rotation ticks, each row followed by its count of ticks
The counts run from 0 to 276.
[ -9   1   3   0  19  -5   5   4  13  -6  -1 -10  12  -9  13   3  10   4
  -3  20   5 -19   1 -10  14 -13  -9  22   0   4  -4   6  14  -7   1   3
  19 -14  27  -2   8 -12  32]
8
[ 34  14   8 -13  -5 -23 -13  -2  -7  -1  12  -6   3  25 -12 -26  -4  21
   3  17  23  15  -3   8   4  10 -30 -13  -9  11  -6  16  -6 -11  -1  15
   6   5   8 -18  -1  14  -4]
78
[ -8  22 -10  -5  -9  -9  -4 -20   4   4  13 -27  -5  16 -15  13  16  -2
 -27  13  -7  -3  -2 -25   2   0 -17  -8  -8 -31   2 -13   9  10  11   0
  21   4  -3 -10   8  -7  24]
251
[  6  -3 -17  -3 -12  -8   0 -32 -15   3   2  10   6   5 -12  16  -1 -10
  -8 -22  12   9 -16  -6  -9  -2  14 -20 -15  -1   0  -8  13   4  12 -19
   0  -3 -26 -23 -13 -26  19]
103
[ 15  -7   7  -4  -4   4 -21 -11  -4   8   7  14  10   8 -18  -3   3  10
 -10  -6   7  21   2 -11 -21  11   1 -12 -37   0  27   4   7   7   0 -13
  -3  22 -14 -38   7   6  -5]
116
[ -4  -2   4  -7  -6   3  -2 -12   0 -12   3  -8   7  14   0   4  24  -4
 -18 -29  22  10  12 -30 -15   8 -18   5 -30   1  22   8   2  -2  14  10
   6  -1   1 -15  13  10   4]
131
[-11 -15   8   2  23 -19   0  -3   6   7 -18   2  31  16  10   9 -11  -3
  10  -3   8 -13  -2   9  37   6 -28   5  17   7  -1  13  29  -9  10  -4
  20   1  -4 -10  -1 -11  11]
4
[-29   3  10  -5  -4 -30   8   0 -26  25   1  -2   6  -9  -3  12  15   1
   5   7   4  14 -17   9   9  23  -9 -21   3  18   0  11   6  -8  -4   4
   4   6  21 -47  -5  -4  12]
257
[ 28  -5  27 -19  21   9  -3   3  21  -8 -15  19  14   0  -6 -35  -6  23
  -8  -3   8  16 -11 -17   3  -8  -9  -2   1 -11 -14  26   4 -19   0   5
  -6  -2   1  -5  -3   0  -9]
180
[  5   8  -7  -4 -18  -1   6 -18  -6   9  14 -14   0  -7 -17  22  15   1
 -20   4  13 -17   8 -20 -17  -5   8   0 -17   0  -4  -9  12  17  12 -18
  -1  -5  15 -19 -12 -18  22]
99
[ 20  11   7 -13   1  23  19   8  12  19   3  -7 -10  -2 -24   1  -9   9
 -20  12   6 -25   8 -25 -23   1 -18 -15 -11   2  10   7  23   8  10   0
  -4   1  22  11   3  -9  -3]
200
[ 19   9   0 -13   1  -3  -5  13  15  -4 -11  -6 -20  -3 -14  -5  -2   5
  -8  27  12 -19  -9  -1  10 -18  -6 -16  -7 -17  -2  36   7 -14 -14 -18
  18  13  -4  -9 -14  20   1]
60
[  4  -7   3 -13   4  11   2 -12 -27   6  11  15  21  19  -7   3  17   9
   0 -13  -1  12   4   5   9  -8  21  -8  -4 -10   0 -10  25  -6   3   2
  -5  10  -5 -41  14   8   8]
259
[ -5   9  11 -25  12  -7   3   2  15  -9  -4 -13 -24   5   0  11   1   9
 -10  19   3 -33  -4  -8  -4   9 -36 -14  -4  -8   6  28  12 -11   0   0
  18  -2   2  -2 -10   8  18]
45
[ 19   6   3 -16 -17  20  13   0 -20   6  17 -14   2   0  -7  13  12  -3
 -30  -5   2   3   5 -17 -13 -14  13  -9   5 -13  -8 -16  16  11   6   3
  -8 -12  -3 -29 -24   9   1]
85
[ 14 -11  -6  -2  19  -7  19 -14 -12  10   5   5 -11  21 -27  13  24 -14
  10  -5   3   8  -8   6  -5  -8   3 -10 -20  -6  19  12  13 -19   5  -7
  22  15  14  -2  26 -10  16]
246
[  4 -21   9   4  25 -24 -17  -9   6 -11   3   9   8  10 -10  14  28  12
  23  16  18   6 -24  -2  -2   7  10   5 -20   2  10  16   0  -7   5 -12
   8  -3   0 -18  16   5  16]
129
[ 10  10  21 -21  15   6   0  -4  17 -12  22   7  16   1  -7 -11  19  10
 -11  26  10  -2  -7 -15 -14  -4   9 -16 -19 -17  -2   2  11  -7  -9 -36
 -17   3   9  -7 -13   4   6]
217
[ 22  10   6  -2   6   1 -15  19  13  -5  13  -1  -5  19 -17  -9  17 -15
  -2  15  -5 -10   8   4  10  -5 -20 -20 -21 -11  24   2  13 -26  -7  -6
   9  23 -12 -17   9  35   7]
249
[  2  -7  18 -10  10   5  22   2 -14  18 -13  27  16  -4   5 -14 -14  12
  11  11  -1  -8 -12  10   1  10   2 -29   6   2   3  20  19 -14 -21   2
  10  -1   8 -21   7   0 -13]
37
[ -9   8  12 -17  -1  14  44 -10 -28  10 -11  -7  -5  -3  -8  -1   8   2
  26 -18  10   3   4  11   7  -8   0 -20   1   2 -10   2  20 -21  17  -4
  -4 -14  13 -12  -1  -6  14]
53
[  4 -11   7   1 -16  11  -6 -16  -8  19  -6 -10   1  -6 -14  17  12  -5
  13 -25   2   7   4 -21 -24   9  -1 -24 -23   6  28   4   1  -8  16 -10
  -1   0 -25 -27  17  -9  22]
117
[  0  -3   1 -32  -6  16   8  -2   7  -2  11  11  10  14 -17 -25 -11  -9
  -4  -8   1   6  13  -1  -9  -4 -10 -37 -12   6   6  -7  21  -8   5  -9
  -8   8 -20 -28 -18  16   2]
222
[ 10   2  18 -17  22   1   1  12  12  -7  -9  23  11   1  11  17   3   3
   9   3   5 -23 -15   1  13  -9   1  20  25  -8  -3  13  32   4 -10 -11
  -7  -8 -15 -17 -12  -7   1]
175
[  1  -8 -14  -2   5  -5   5 -14   4   7 -16  13  19   2  10  -3 -26   8
   4   0 -10 -35   2  -1  27 -12   0 -16  -4   7   0  17  34   1  -4  -5
   3  -6 -18  -8   9  -7  26]
19
[ -6 -14  -8  -6   7 -13 -13   7  -9   8 -12   6  13  -7   3  10   5  -8
  -5  23  -4   0 -15   1  21  -6   2   4   6  26  11  13   8   4 -15  20
  24 -15   9 -36   3  14   7]
124
[ -5   7  -1   7   0 -18 -17 -11  10   5   1 -17  -7  -7  -6  27  20  -1
  -4  28  24   8 -20 -20 -20  17   0  10 -20   4  -1   0   1  -6   6  -7
   4  -6  23 -22  12 -15  19]
114
[ -5 -10  -6   1  -9  -8 -21  -3  -6  13  -8  14  18  13   2   0 -12 -12
  -2  -2  10   7   7  -5  14   9 -12 -22 -10  18  14   1  17   8   4   8
   0  22 -15 -38 -10   8 -11]
120
[ -7  28  11  -6   5   3   2  -5  10  -2   5  -9   4  13   4  18 -14   8
   9   8   9 -18  10 -10   3  23 -32 -10   0 -18  -3  -6  22   0  -1   4
  -2 -18 -10  -2  -8 -18  24]
31
[-16   4   2 -26 -16   6  -4  -3  11   9 -19  -6 -16 -14   5   9  -6   5
 -26  -7   0  -8  -2 -34  -1   9  -6   9 -22  -3  10  11  -1  -4 -10  32
   8 -22 -10 -18   7   3  24]
150
[ 11  29   0 -15  -2 -11   1 -17  16 -11   8  -6  11  20   9  -3   0  20
  -1  28  12 -37  -3   1   9   2 -16  -7  -6 -11  -6  18  19   4 -11 -14
  -2  -4  -4  -3  -8  12   3]
46
[  7  11  -4 -22  17   4  21   0   1   3   3  -4   1  -6 -10  -1   2  -4
 -19  27  12  16 -14  14   5 -16   4  10   0  -2 -16  -5   8 -18  -8  10
  12  -5  42 -17  -2   1  24]
229
[ -4   5  -8   3  -3   6   5 -15 -31   6  -3 -14  11   9   8   3  14   2
  -5 -28  13  -3  20 -20   5  -3   4   2  -8  -4   2 -29  30  -4  20  14
  -7  -1  -3 -38   0   3  28]
274
[ -9  15  -6 -16 -27  11  12  -8   6  17   8 -10  11   8 -18 -15 -12 -11
 -29   0  -4   5  21 -13   1   1 -21 -23 -11  -7  20 -20  13   0   7   5
  -2  15  -5 -21 -13  -1  14]
237
[ -1   0   0  -1  -4   5   5  13 -11  13 -11 -20 -13  -4   6  18   9  -3
 -10 -20   9   9  20   2  17   5  -1   8   3  -1  11 -20  27 -12  12  22
  -4   3   4 -52  -4  17  12]
275
[ 10 -18  13  -3  25   7  -4   0   9  -2  -6  12  43  10   4 -18  -9   8
  -8   3  -3 -10   6  -1  32 -13 -13  19  17 -11  -2  -3  27   6   4   3
   4   6  -4 -14   5  -1  11]
5
[-27   3  14  -2  -5 -13 -34  -3  23  -3 -12 -10  16   3   4  25  16   2
  15   9  16  -1   5 -13   8  18 -14   2 -13  -3   7  -3  11  -4  15  -3
  -3  -4 -28 -25  -6   6  17]
133
[-12  -3   9  -4   7 -26  -2 -13 -27  20   5  10  32  16 -12  -1  14  13
  26   6   3   9 -11  18  17  15  17 -17   5   4   9   2  24  -3   0 -13
   8   6   7 -43   6  -6  -3]
258
[ 10 -18   5  -8  15  27  11  11   3   5  -5  10  26  -1   4 -20  -3  -2
 -26 -10 -18 -10  13 -14  23 -26  -9  10  -2  -9  10   5  17  -8   0  10
  19  -5  -1  -4   5  11   6]
6
[ 21  -7  -9   4  -1 -11 -15  -7  -8 -14   7   3  11  23  -4  -1  23   0
 -17   0   5  -9  -5   2  29 -11  -9  14   4 -26   7  -7  30  -6  -9 -18
   8  23   2 -26  -4  28 -14]
263
[ -3  23  12 -22  16 -17  18 -13  11 -23  -1  -8   4   5   4  -6  -9  25
   9  -6  16   3   5 -29  13   9 -22  11  -5   6 -20  -7   5  -3  28  17
  -9 -18  12   5  -2  -5  16]
183
[  6  18   4 -11  26   2 -11   0  21 -26  -4   6  -1  11  16 -16  -8  13
   9   1  10   2   3 -22   5  15  -7 -13 -26 -25  13  -9  19 -16   4 -10
 -10  11  -1 -18  13  18   7]
28
[ 27  11   0  -4   4  -6   4 -22 -13   5  -3  -6 -10   4 -24   9  12 -11
  -7   8   1  15 -26  -7  -8 -21 -10 -17  -4 -16  -4   6  -7 -13   4  -2
  32  -9  -7  -4   2 -26  19]
76
[ 11  17   1 -16  -6  25  30   1   4   1 -23   6  -7 -16   8  -6 -11 -13
 -16 -19   5  13 -19  -9 -13 -19   2   9   8 -14 -10 -10  15  -7 -13  -4
  -2 -13  -8 -13 -13 -23   8]
191
[ 19  16  -2  -9  -1  -6  13  10  -8   7   0   1  -1   8 -15  12 -11   6
  23  20   8 -13   8  13  19   6   2 -16  12  -9 -16 -25  35  -6  18  -9
 -17   4 -14 -28 -14   0  -2]
69
[-13  14 -16 -13   3  14  13  -8  -8  20 -10   3  10 -13  15   0 -14 -14
   2   2  -3 -30 -11 -31   0 -13   8 -40  -2  -5   0  15  20   8  -7  -4
   8 -21  -5  -8  -2  -8  15]
34
[ -1  16   9  -4 -21   4   2   0  -6   7  12 -10  -2 -10  -6  14  13   6
 -23  15  23   8  -7  -9 -12  14   1  16  -5   3 -10 -20   8   5  -1 -10
 -10  -5  17 -41 -30 -11  12]
100
[ -8  19  12 -18   7  16  -8   4  14   6   6  -1  14   3   8  -9 -30  14
  -1  14  -7 -19   3 -11  15  20 -20 -19   3 -16   2  -7  11  -1 -19  18
 -15 -12 -15 -22 -12   9  11]
32
[ -8  23  11 -13 -13 -11 -12  -4   4  14  17 -17   5  12 -15  11   3   8
 -34  17   3   6   2 -13  10  16 -26   2  -4 -11   6  -1  -4   8  -7  17
   7   1   8 -25  -6  -2  12]
252
[  3   3  14 -28   6  12   9  -2  12   0  20  10   1  -6 -16 -10   5   4
 -28  -2   2  15  -7 -15 -34  -1   5 -30 -22 -12   0  -2   1 -13   3  -8
  -9   1   9 -11  -5   0  -8]
218
